In the data rows, 500 means zero.
Here is a table of points, one per row:
[284,408,419,419,590,486,647,622,570,402,434,534,572,566,556,502,560,576,
 467,574,517,479,525,309,468,540,520,292,547,507,522,511]
[619,682,448,342,515,394,575,420,506,416,395,469,533,551,533,362,370,538,
 673,539,617,412,584,472,445,709,414,478,547,343,447,474]
[653,284,770,395,536,617,430,780,514,588,509,540,297,315,399,490,331,417,
 373,622,564,297,395,438,326,525,271,640,546,678,512,594]
[498,541,499,581,671,460,603,462,530,482,516,399,493,392,383,478,427,413,
 452,238,351,548,524,546,578,476,447,373,540,383,382,481]
[549,649,647,378,469,342,383,514,688,414,511,474,630,434,524,504,502,362,
 569,520,619,508,622,572,524,677,493,441,302,403,536,552]
[321,678,516,520,621,427,544,742,580,568,635,542,470,641,408,512,472,638,
 654,619,448,231,470,476,422,629,613,424,659,655,410,558]
[663,661,428,543,547,473,604,419,535,547,476,436,516,528,630,584,388,562,
 523,603,615,337,673,430,513,509,547,515,433,364,396,542]
[200,592,520,490,399,558,560,527,554,692,696,537,615,450,585,368,684,503,
 500,369,761,524,818,438,559,424,643,681,234,672,375,371]
[589,569,400,530,544,486,682,445,600,190,644,343,477,364,606,395,333,410,
 496,522,416,417,530,530,538,496,598,453,559,388,398,618]
[540,667,508,562,334,433,410,603,483,462,607,633,639,769,465,505,408,583,
 523,610,657,573,406,383,270,467,284,240,542,347,363,363]
[401,514,388,301,553,312,604,522,519,538,571,352,323,495,617,678,668,582,
 357,599,389,703,494,605,498,388,576,339,507,678,478,596]
[437,537,490,562,368,517,507,494,542,386,480,320,571,268,707,579,485,372,
 327,651,468,490,474,360,424,340,596,638,500,685,454,393]
[444,543,715,428,468,340,394,466,609,562,520,331,695,643,814,687,221,569,
 606,348,397,478,314,651,230,561,527,609,525,661,725,693]
[410,568,499,582,552,403,418,374,594,458,458,369,480,471,460,496,446,590,
 390,447,569,474,426,375,402,329,569,649,594,439,480,232]
[443,487,808,409,366,322,535,420,253,432,547,390,364,508,410,374,528,302,
 366,576,343,530,568,348,300,526,297,364,85,382,469,664]
[393,564,434,454,449,467,605,349,477,439,576,596,585,634,355,563,327,484,
 377,541,456,316,537,754,570,424,685,462,567,447,465,638]
[345,461,637,474,722,583,492,343,580,491,425,459,535,558,386,648,531,629,
 600,702,521,632,575,581,498,437,644,485,514,539,340,703]
[733,473,730,659,323,699,692,422,573,584,498,434,243,663,847,439,448,622,
 401,365,351,512,561,301,647,592,696,282,447,769,490,332]
[506,531,400,559,508,491,442,419,575,392,569,553,489,429,405,472,454,436,
 530,559,502,509,519,245,540,350,640,359,505,371,590,545]
[701,540,573,430,373,424,485,407,562,576,508,551,592,497,458,477,436,530,
 508,480,710,591,516,435,549,472,590,493,545,558,520,418]
[481,483,684,498,613,363,549,496,354,399,671,412,601,408,735,517,770,487,
 524,269,641,482,625,602,602,558,235,326,807,506,675,573]
[351,617,667,475,669,778,450,476,486,591,384,227,553,711,682,298,489,251,
 841,658,343,650,323,492,435,381,347,331,531,622,597,290]
[587,527,682,552,414,312,517,549,540,528,505,443,412,579,393,547,449,555,
 613,485,577,680,479,570,690,454,649,673,586,397,534,447]
[497,534,566,324,379,623,499,406,280,524,401,617,656,417,528,555,633,579,
 453,576,290,317,630,463,617,594,567,604,636,326,645,324]
[579,581,447,368,659,680,429,348,389,556,598,609,642,563,500,452,588,477,
 345,567,613,464,389,686,516,567,410,629,383,687,666,511]
[485,141,381,502,495,366,555,511,535,489,410,579,620,625,457,425,469,377,
 453,536,545,544,353,404,651,648,465,409,570,413,449,409]
[509,604,476,523,320,420,464,558,672,511,446,320,604,321,458,537,529,518,
 456,550,633,428,284,605,581,663,525,664,484,488,519,375]
[507,571,441,859,602,653,469,457,308,694,561,492,643,614,563,733,460,571,
 509,475,361,410,629,380,658,480,202,735,415,392,466,387]
[317,395,436,613,636,568,586,699,560,590,679,625,454,594,525,446,404,515,
 337,593,421,560,355,365,530,550,560,470,485,481,553,584]
[433,353,365,529,448,639,403,482,566,592,527,493,458,709,454,401,381,541,
 526,615,480,472,582,697,640,681,233,402,566,711,429,629]
[419,436,437,417,478,537,428,337,592,440,200,354,556,460,556,559,484,329,
 458,471,520,488,534,437,409,416,548,701,525,503,424,382]
[485,497,395,347,646,533,586,542,589,534,423,644,705,631,488,499,673,519,
 312,500,376,335,361,424,587,580,537,481,532,641,508,680]
[411,395,421,654,376,442,660,300,610,549,320,361,531,435,268,301,668,550,
 595,493,272,520,575,570,210,629,413,626,521,659,426,260]
[777,527,478,424,467,591,402,641,576,464,451,594,423,697,442,521,701,525,
 449,535,399,609,589,673,476,515,503,463,533,559,633,402]
[553,542,267,337,403,358,510,584,593,566,618,337,448,475,590,528,370,537,
 485,478,307,488,722,542,522,407,296,512,611,402,447,566]
[382,358,458,799,507,391,578,735,497,480,270,619,441,338,561,557,417,432,
 636,676,675,521,601,654,407,623,686,344,525,530,740,452]
[290,508,439,403,376,500,656,494,264,548,288,680,519,369,475,458,414,511,
 425,445,499,516,633,397,488,546,549,433,560,480,670,578]
[370,666,615,464,620,636,548,521,368,647,372,717,474,305,415,507,347,570,
 543,503,389,575,424,467,580,441,543,463,543,393,410,578]
[459,346,676,456,558,440,359,536,476,262,526,598,629,592,447,646,677,592,
 486,580,672,514,488,507,503,433,421,320,508,551,308,569]
[655,479,565,740,530,466,325,422,512,388,388,465,602,438,370,418,406,451,
 374,332,572,394,580,485,440,490,596,430,495,552,516,559]
[308,474,351,369,549,554,421,277,487,277,758,398,245,326,342,489,571,613,
 605,487,389,502,365,510,523,743,517,532,535,633,518,409]
[479,503,626,629,264,686,555,456,239,514,369,595,583,512,505,516,480,563,
 532,354,339,709,458,465,587,573,433,721,638,445,421,585]
[412,210,672,354,505,567,574,485,392,604,609,364,396,248,411,559,345,512,
 748,417,496,92,363,665,753,129,288,281,321,560,701,285]
[468,581,248,761,383,483,453,264,238,511,401,467,315,510,396,581,470,577,
 441,462,725,566,423,554,436,525,401,321,431,784,682,674]
[274,566,614,579,510,453,598,288,649,578,425,756,182,664,802,538,609,402,
 531,366,767,450,395,385,642,530,332,544,622,276,710,567]
[534,604,480,494,657,549,560,827,244,556,591,322,525,534,506,298,738,531,
 327,535,707,573,491,717,446,432,575,455,452,458,636,285]
[601,468,444,441,445,687,589,497,493,585,516,320,574,403,465,505,403,703,
 507,485,572,635,498,536,485,471,616,387,630,381,422,736]
[623,494,642,522,603,513,551,254,649,436,600,440,608,442,524,442,462,498,
 421,670,700,555,577,506,485,512,345,493,499,318,406,489]
[493,459,333,411,627,475,283,555,540,510,425,361,401,460,538,568,422,611,
 388,524,567,550,462,331,528,629,497,542,513,357,489,483]
[673,308,553,456,528,499,456,573,689,574,603,455,456,450,320,685,486,400,
 514,511,507,567,651,217,538,737,586,562,581,397,587,432]
[333,508,366,505,527,433,441,610,507,482,423,520,539,562,500,636,381,300,
 461,391,485,616,481,464,486,413,449,420,582,341,427,543]
[716,611,441,580,356,377,500,440,574,738,586,578,503,485,363,514,544,415,
 488,727,577,491,345,416,513,368,495,528,575,552,502,383]
[740,622,404,364,675,641,507,575,415,379,457,449,567,572,381,649,762,413,
 585,548,272,537,585,422,565,462,664,577,473,629,744,441]
[569,485,582,465,611,707,677,734,596,214,357,637,445,694,404,587,209,655,
 452,354,640,617,513,561,545,601,313,671,110,505,591,329]
[386,441,450,442,349,559,357,574,542,442,523,548,561,612,497,535,358,453,
 406,555,367,590,504,595,561,408,658,271,498,436,533,493]
[526,252,510,486,322,576,502,493,208,530,547,293,194,845,530,567,713,341,
 557,403,630,151,505,538,244,468,715,651,371,271,466,609]
[325,638,505,611,439,786,365,542,401,525,694,652,550,318,465,444,367,370,
 323,397,338,593,495,579,426,628,623,501,606,387,553,563]
[669,621,489,615,555,363,427,510,367,468,360,648,477,346,516,500,524,282,
 567,433,627,377,589,401,432,491,526,492,552,802,274,609]
[571,276,407,457,375,390,549,546,470,629,424,455,682,449,561,489,496,469,
 498,734,603,541,457,464,528,399,512,616,508,427,463,519]
[562,499,496,543,585,430,554,427,476,609,539,324,636,492,514,651,493,500,
 372,329,427,570,471,563,517,662,457,345,363,354,371,479]
[381,546,409,295,319,476,423,572,418,423,511,452,635,558,412,406,469,541,
 602,136,669,383,574,234,535,385,561,624,514,757,360,433]
[584,550,428,570,490,536,643,636,631,330,606,648,539,619,525,377,653,505,
 441,544,344,442,366,590,654,403,414,636,391,699,417,698]
[650,142,414,538,691,222,565,336,409,632,685,662,623,566,592,360,363,556,
 757,313,399,659,425,491,288,361,631,744,408,448,710,591]
[586,454,594,401,586,723,491,523,361,447,634,504,271,337,518,558,536,515,
 635,605,548,615,553,586,378,452,288,641,639,592,276,499]
[517,404,294,454,324,600,309,530,680,591,517,704,500,266,762,569,725,553,
 781,362,373,502,467,590,342,554,459,417,123,339,534,548]
[594,494,421,499,574,412,409,546,136,268,531,735,386,451,703,512,426,594,
 583,748,401,521,407,708,607,535,646,653,447,481,285,259]
[440,401,514,398,564,499,326,419,498,528,693,696,465,537,378,556,397,528,
 488,591,352,563,641,540,564,490,507,469,493,553,485,455]
[390,525,593,499,602,457,440,625,608,576,500,569,396,673,445,484,672,295,
 595,478,365,526,589,704,596,554,665,531,470,590,393,601]
[611,627,478,671,515,277,569,413,627,615,309,705,321,344,403,514,524,525,
 386,511,482,435,700,569,361,448,431,419,499,599,540,450]
[357,543,597,726,493,477,368,708,638,270,416,443,564,599,401,414,650,688,
 553,652,385,438,611,338,569,275,354,615,477,424,758,659]
[488,399,529,646,420,449,590,479,579,486,547,469,663,399,528,444,569,375,
 352,398,628,610,501,535,417,469,466,671,664,561,372,313]
[652,582,367,606,347,496,654,542,509,505,502,449,521,415,272,616,510,337,
 681,476,650,598,309,426,679,575,596,448,498,418,487,530]
[650,582,364,229,661,674,547,528,568,415,473,660,315,619,485,337,576,464,
 428,509,590,549,517,636,331,322,379,638,677,505,745,467]
[701,519,382,594,590,409,220,479,397,671,444,326,531,395,553,154,439,630,
 458,428,559,488,579,395,648,518,607,510,500,468,473,590]
[384,529,454,356,462,461,417,485,641,516,373,300,261,512,405,489,569,561,
 386,418,447,567,501,651,688,457,494,454,469,466,315,617]
[411,651,787,415,369,352,532,432,354,549,468,464,513,487,470,486,541,502,
 514,578,305,439,211,433,572,594,447,566,463,384,512,647]
[567,425,538,617,518,723,493,472,658,548,468,682,465,345,655,451,699,720,
 622,251,414,352,236,523,188,399,621,321,395,346,378,399]
Along one direction, these points spread out more than along any other. Take the direction at right angles to it along which they spread out most. Go by this last direction. For each point below, how far along it does it lie, from 0 to 99? 50 is the average, and the first point above lies past it. One standard deviation of the points above along it is 16.
[200,592,520,490,399,558,560,527,554,692,696,537,615,450,585,368,684,503,
 500,369,761,524,818,438,559,424,643,681,234,672,375,371] 35
[333,508,366,505,527,433,441,610,507,482,423,520,539,562,500,636,381,300,
 461,391,485,616,481,464,486,413,449,420,582,341,427,543] 65
[419,436,437,417,478,537,428,337,592,440,200,354,556,460,556,559,484,329,
 458,471,520,488,534,437,409,416,548,701,525,503,424,382] 41
[481,483,684,498,613,363,549,496,354,399,671,412,601,408,735,517,770,487,
 524,269,641,482,625,602,602,558,235,326,807,506,675,573] 40
[650,142,414,538,691,222,565,336,409,632,685,662,623,566,592,360,363,556,
 757,313,399,659,425,491,288,361,631,744,408,448,710,591] 16
[317,395,436,613,636,568,586,699,560,590,679,625,454,594,525,446,404,515,
 337,593,421,560,355,365,530,550,560,470,485,481,553,584] 66
[386,441,450,442,349,559,357,574,542,442,523,548,561,612,497,535,358,453,
 406,555,367,590,504,595,561,408,658,271,498,436,533,493] 69
[488,399,529,646,420,449,590,479,579,486,547,469,663,399,528,444,569,375,
 352,398,628,610,501,535,417,469,466,671,664,561,372,313] 44
[443,487,808,409,366,322,535,420,253,432,547,390,364,508,410,374,528,302,
 366,576,343,530,568,348,300,526,297,364,85,382,469,664] 30
[611,627,478,671,515,277,569,413,627,615,309,705,321,344,403,514,524,525,
 386,511,482,435,700,569,361,448,431,419,499,599,540,450] 53
[384,529,454,356,462,461,417,485,641,516,373,300,261,512,405,489,569,561,
 386,418,447,567,501,651,688,457,494,454,469,466,315,617] 67
[485,141,381,502,495,366,555,511,535,489,410,579,620,625,457,425,469,377,
 453,536,545,544,353,404,651,648,465,409,570,413,449,409] 62
